128 stands for zero in the data rows.
Each row has a hidden score. How much does it go up from the first row of each pair to the second? 20 means little or no change, 40 a big rise and 0 a big fall. The score is a weighted sum of the row's numbers plus the product of two more (or one squared), each taken from its middle value.
[150 128 118 123 123  92 146 138 164 135 135 139 142 117 172]
[107 130 134 186  53 111 131  89 142 162 153 116 141 116 202]: 17
[113 144 121 134 124 102 209 182 132 143 152 132 135 146 104]
[122 146  90 149 137 141 147 154 105 132 128 118 111 156 128]: 18
[134 150  77 152 127 137 136 128 115 141 124 149 137 115 130]
[123 129 126 113 137 116  88 139 118  47 148 115 161 164 117]: 13
[109  98 166 167 117 101  95 140 151 124  93 181 134 171 124]
[159 136 150 130 114 145 143 133 144 134 126 160 131 121 139]: 24
[171 129 176  65 139 181 165 107 148 128 123 153 142 101 123]
[138 116 131 107 150 117 132 164 149 139 138 142 136 166 153]: 15
[139 145  89 117 180 107 100 159 151 163 125  76 134 169  92]
[107 144 134 152 152 125 212 154 110 130 127 115 102 135 131]: 11
[145 117 126 174 122 211 153  81 162 130 131 148 129 157 137]
[120  98 159 166 117 159 174 133 141 145  99 141 116 181 161]: 20
[138 160 119 114 176 129  90 162 114 103 119  94 117 122 134]
[163 143 135  70 131 122 157 136 165 119 106 144 164 114 116]: 22
[150 109 100 111 139 114 129 103  76 106  92 141 114 156 139]
[146 148 115 127 149 142 124 166 130 122 160 147 128 130 137]: 20
[ 13  86 134  57 103 162  94 120  93 144  95 132 129  96 104]
[119 151 129 180  89 118  78  99 144  95 119 150 102 115 120]: 10
[159 163 152 112  51 109  76 140 108 177 162 124  95 109 147]
[ 82 169 100 123 187 126 154  96 118 179 150 105 145 126 140]: 32
[149 163 141 141  89 133  86 154 115 145 130 128 104 108 148]
[101 146 125 133 164 110  83 166 140 181 132 161 190 140 165]: 35
[124 125  89 155 113 120 171 135 113 147 116 144 110 105 139]
[116 167 134 141 147 112  94 143 150 152 154 145 147 109 135]: 21
[152 142 139  91 174  94 108 147 119 123  95 112 137 126 147]
[144 179 181 101 139 167 142 163 147 107  93  94 170 103 116]: 17
[103  98 106 134 129 140 149 197 116 169 122 121 112 158  80]
[ 68 110 128 109 128 141 121 198 178 111 127 139 116 177 148]: 18
[ 56 136 120  90 152 128 169 147  97 166 141 101 121 188 132]
[128 107  87 142 113 151 114 149 150 111 134 131 129  97 124]: 13
[103 163 162 109 127 126 170 171  80 132 153 131 118 170 139]
[101 146  83 150 109 130 119  81  69 173 134 136 163  90 165]: 29
[153  98 136 140 149 155 127 115  83 129 137 174 107 160 138]
[138 149 109 163 111 147 121 118 149 114 106 135 117 137 129]: 13
[135 143 116 122  90 104 148 123  90 106 150 124 147 129 130]
[ 65 118  93  83 179 139  97 151 148 157 126 104 150 116  71]: 25
[134 143  84 150 114 106 128 114 155 111 139 161 151 102  81]
[135 100 145 161 106 136  64 113 129 153 126 180 109 186 128]: 16
[109 116 148 162  41 107 160 101 145 119 162  91 148 164 188]
[ 96  86 119 145  84 154 107 172 183 105 126 110 128 136 160]: 20
[143 107  79 118 111  86 134 137 172 117 109 159 152  94 135]
[143 163 116  46 148 111 169 175 137 100 166 123 142 145 144]: 22
[109  86 100 134  90 132  98 187 164 114 111 154 158 124 148]
[112 130 102 145 133 174 106 151 145 121  72 145 124 137 145]: 20
[152  75 116 112 119 136 127  87  84 149 146 159 120 125  97]
[141 113  89 135 151 119 126 143 123 117 123 114 112 149 125]: 18
[116 129 101 168 126 104 157 153 157  88 136 151 116  95  86]
[160  45 121  95 105 134 129  71 138 130 170  97 123 116 124]: 34
[157 155 179  94 145 145  95 166  93 128 149 149 125 131 137]
[139 148 101 134 143 150 122 132 148 161 153 117 128 155 117]: 23
[151 157 131 106  79 117  99 114 127 168 145 156 145 120 175]
[ 78 168 156 124 117 125  66  80 158 116 150 146  63 155 100]: 6
[156  77 139 144 150 190 148  97 106 133 174 169 126 143 103]
[152 135  98 113 133 112 163 148 169 115 138 153 175 142 107]: 21
[109 164 123 135 161 136 128 144 160 105 141 128 124 132 125]
[134 132 148  79  84 157 187 149 139  78 134 140 131 132 154]: 24
[162 122 149  53 171 131 134 149  67  76 124 149 142 170 167]
[135 128 142 132 136 203 105 142  92 117  60 124 139 161 134]: 14
[150  66 133 136 123 194 143  87 171 145 173 179 127 152 116]
[138 144 101 154 127 135 128 130 134  86 147 145 133 137 116]: 12
[125 130 172 159 161  69  66 146 117 147  95 134 158 162 133]
[123 126 113 152 120 149 138 163 138  84 147 138 112 125 150]: 14
[159 154 157 108 101 194 146 131 131 112  72  92 158 126 112]
[151 156 146  97 144  85 113 162 173 129 142 151 165  91 104]: 19
[161 125 157 116 136  57 165 130 128 125  78 130 154 101 123]
[148  72 130 121 118 164 119  84 137 139  73 115 120 173 117]: 26
[128  79 116 172 105 155  94 146 147  75 165  94  97  95 161]
[114 162 106 127 182 155 108 138 139  64 167 104 122 132 124]: 19
[117 134 104 167 128 113 172 155 136 103 132 138  93 125 111]
[143 142  91 129 125 125 148 132 135 109 126 149 146 130 120]: 27
[120 131 125 174 141 106 150 142 106  69 158  82  90 123 128]
[141 166 110 124 123 128  95 171 136 137 167 123 128 163 120]: 29
[ 82  90 104 107 159 139  87 225  75 169  85 120 136 171 138]
[120 113 111 157 117  99 148 171 114 106 115 122  92 108 127]: 8
[103  75 161 169 142 112 159 174  66 136 114 162 125 140 106]
[ 81 103 122 115 156 118 119 216 144  97 125 110  86 137 100]: 15
[ 76 150 112 122 142 143 102 100 114 156 120 156 114 121 146]
[ 98 132 141 170 154  92  97 108 130  64 132 137 156 125 142]: 15
[157 134 166 122 127  97 111 140 132 139  68 126 142 124 135]
[159 165 159  82 121 145 112 161 131 136 162 155 124 125 125]: 20
[120 120  81 132  84 105 156  99 116 127 122 144 131  98 105]
[142 123  92 146 177 134 140 143 157 140 147 129 133 145 101]: 26
[122  95 122 147 143 111 130 182 156 133 145 119 160 109 169]
[129 119 101 136  73 122 113 157 128 108 148 115 167 160 128]: 15
[141 146 166 189  87 128 141 147 135 155 130  80 164  93 161]
[152  84 120  65 103 131 139 110 122 106 148 146 149 145 119]: 24
[142  73 188 154 162 165 171 112 146 161 138 114 138 129 146]
[159 131 128 112 113  75 112 119 147 124 100 145  88 112 135]: 4
[ 91 138 148 137  76 110 134  88 140  38 185 111 128 161 119]
[122 106 158 127 136  76 137 174 161 168 111 135 174 119 152]: 36
[129 145 113 148 163 136 128 138  92  67 126 116 108 140 124]
[159  64 131 107 146  97 111  79 130 118 110  91 129 150 131]: 31
[ 94 121  91 136 107 150 135 136  91 153  97 152 139 126 138]
[123 110 136 142 143  85 155 158 104 167 142 107 112 148 140]: 21
[131  87 150 168 150 109 184 147  87 151 135 164 146 106 109]
[136 142 101 174  79 142 112  94 127 106 128 126 165 167 151]: 16
[146 148 108 115  50 115 109 113  56 141 149 135 184 148 107]
[128 167 145 150 122 134 115 133 114 106 136 130 137 109 146]: 10
[156 160 169  99 133 136 127 165 139 136  96 113 179 105 117]
[139 165 132 147  80 119  78 146  65 179 143 153 120 118 148]: 19
[136  27 124 105 130 144  86 150 155 144 129 161 124 102 139]
[ 77 137 160  95 121 156 143 189 161  52 136 129  93 130 131]: 7
[158  99 143 145 146 203 157  62 164 137 106 140 111 145 144]
[122 151  84 167 120 171 121  80 152 119 131 140 128 136 108]: 9
[107 144 127 145 142 109 131 122  85  76 160 104 166 115 115]
[110 174  95 100 174 130 146 149 146 180 170 121 127 120 142]: 30
[130 125  73 130 132 133 117 135 106 127 108 119 135 134  94]
[103 120 150 185 118  83 156 136 176 106 168  90 155  89 182]: 16
[138  88 130 153 123 172 133 146 123 110 141 155 123 156 150]
[ 95 176  94 142 153 146  51  38 136 140 140 154 132  83 155]: 19
[ 90 124 173 172 140  74 149 146 150 140 115 137 181 143 152]
[ 68 163 120 117 184 119 166 113 123 170 142 127 117 133 155]: 23
[128 139 133 134 139  50 178 154 147 159 133 135 136 131 117]
[ 98 113  94 132 127 119 139 184  89 187 119 111 142 143 133]: 23
[114 164  87 153 131 135  93  70 109 155 134 132 129 105 123]
[118 137 105 171 121 120 121 124 159 123 135 146 130  97 146]: 16
[166 156 150  48  69  90 113 114 128 143  96 128 115 142 126]
[139 101 101 130 111 141 150 138 140 125 150 174 143 101  72]: 22
[140 107  76 129  86 108 139 139 116 132 120 131 142  91  89]
[ 54 145 128  96 170 134 165 135 164 104 149 113  72 130 127]: 16
[149 129 161 115 132  70  79 122 111 137  87 159 146 140 153]
[104 158  74 137 122 152 141  70 111 137 143 105 146 143  73]: 23
[143 172 133 102 118 124  95 149 135 149 155 168 117 113 116]
[150 139  95  80 131  90 145 133 182 129 121 143 142 126 119]: 24
[146 160 116 131 134 149 129 171 116 111 121 125 148 135 124]
[151 151 137  73 187 106  73 163 135 165 106  63  93 144 125]: 27
[131 143 124 170 111 125 121 109 139 105 164 133 167  95 157]
[126 146  73 157 145 143 128  98 108 132 103 146 124 103 137]: 22
[174 158 194  20 114 108 112 140 131 141 113 145 122 108 135]
[147 127  98 129 127  98 132 128 139  82 125 126 128 142 140]: 12
[140  62 111 131 130 138 108 138 141 162 153 116 193  79  37]
[102 129 132 148 128 115 125 152  86 157  90 113  60 161 113]: 9
[101 151 184 114  98 133 166 190 148  75 151 105  86 107 141]
[143 134 112 140  92  82  99  96 120  79 131 136 117 144 107]: 20
[162 103 145 125 147 130 117  99 105 147 155 150  73 125 139]
[141  79  80 106  48  96 113 105 170 125 126 101 167 122 162]: 20
[ 66 157  83 101 193 148 134  77 144 163 137 117 137  92 124]
[145 121 117 144 121 108 164 123 111 140 119 157  96 110 136]: 13
[144 161 161 121 105 152  58 140  95 185 136 178 102 134 141]
[152 109 106 120 162 142 154 107 179 167 162 116 145 164  78]: 28
[138 100 115 165 189 115 114 109 132 104 127 159 126 132 109]
[164  80 123 117 168 120 161  91 120 118 151 152  99 100 144]: 24
[128 107 141 195 144 118 138 132 143 125 109 160 193 149 157]
[ 84  85 200 152  66 111  68 189 123 177  95 204 118 196 144]: 11
[115  98  81 135  57 133 141 151 104 146 118 109 131 100  97]
[ 94 141 109 110 168 110 206 190 186 170 139  94 103 146  92]: 24
[139 135 137 160  73  97 105 108 156 158 119 109 106 123 178]
[127 164 101 132 153 132  98 114 180 166 128 150 120 104 118]: 24
[129 194 156 104 158 101   8 149 167 169 203 124  99 136  62]
[163 104 123 101 160 133 170 107 156 131 162 183 151 123  99]: 28
[106 109  89 143 129 138  98 165  97 139 115 135 153  93 112]
[125  82 192 188 161  95 120 121  78 169 142 155 138 108  84]: 19
[133  25 133 136 145 234  90 131 146 171 202 116  98 118  88]
[142 145 117 114 168 117 121 149 138  72 107 123 136 114 121]: 7
[142 170 136  85 141 169 112 166  57 105 148  95 204 159  95]
[106 144 171 156  91 219 175  51 194 118  48  80  87 111 112]: 20
[140  99 100 134 141  96 110 136  79 143  93 153 159 112 127]
[148 134 127 156 129 143 170 148 128 133 143 142 166 111  76]: 16
[119 148  89 144 124 121 113 111 111 161 122 145 116 121 137]
[150  90  99 106 156  51 153 114 144 149 133  63 100 121 132]: 22
[136 124  96 180 167 123 108 161  74  99  87  92  97 142 123]
[113 144  83 150 137 145 118 129 192  94 146 144 148 122 115]: 22
[132 153  99 115 142 126 131 130 155 163  95 116 110 124 101]
[135  65 127 140 128  83 189 136 152 168 172  84 122  73 114]: 23
[148 152 117 144  75 122 112 131  90 160 131 153 124 100 145]
[ 83 155 114 128 154 120  61 100 146  91 151 151 134  80 144]: 17
[141 169 136 133 103 171 127 139 120 115 119 132 132 109 135]
[146 118 160 176 141 134 127 106 143  96 159 134 137 123 143]: 22
[136 156 107 101 169 102  96 143 187 156 141 106 156 134 144]
[154 187 168  53 123 161 114 168 123 100 129 119 158 116 109]: 13
[151 123 153 155 137 168 115 135  73 151 163 171  88 138 119]
[117 146  82 127 131 114 159 107 142 134 135 139 135 119 106]: 24
[144 155 165 144 103 122  80 117 148 104  87 112  99  97 104]
[ 91 121 122 160  77 144 129  89 174  66 121 136 115 151 133]: 21
[164  85 124 102 185 104 151  92 116 115 136 147  84 122 134]
[162 100 135 108 142 151 159 100 136 120 136 164 134 146 124]: 20
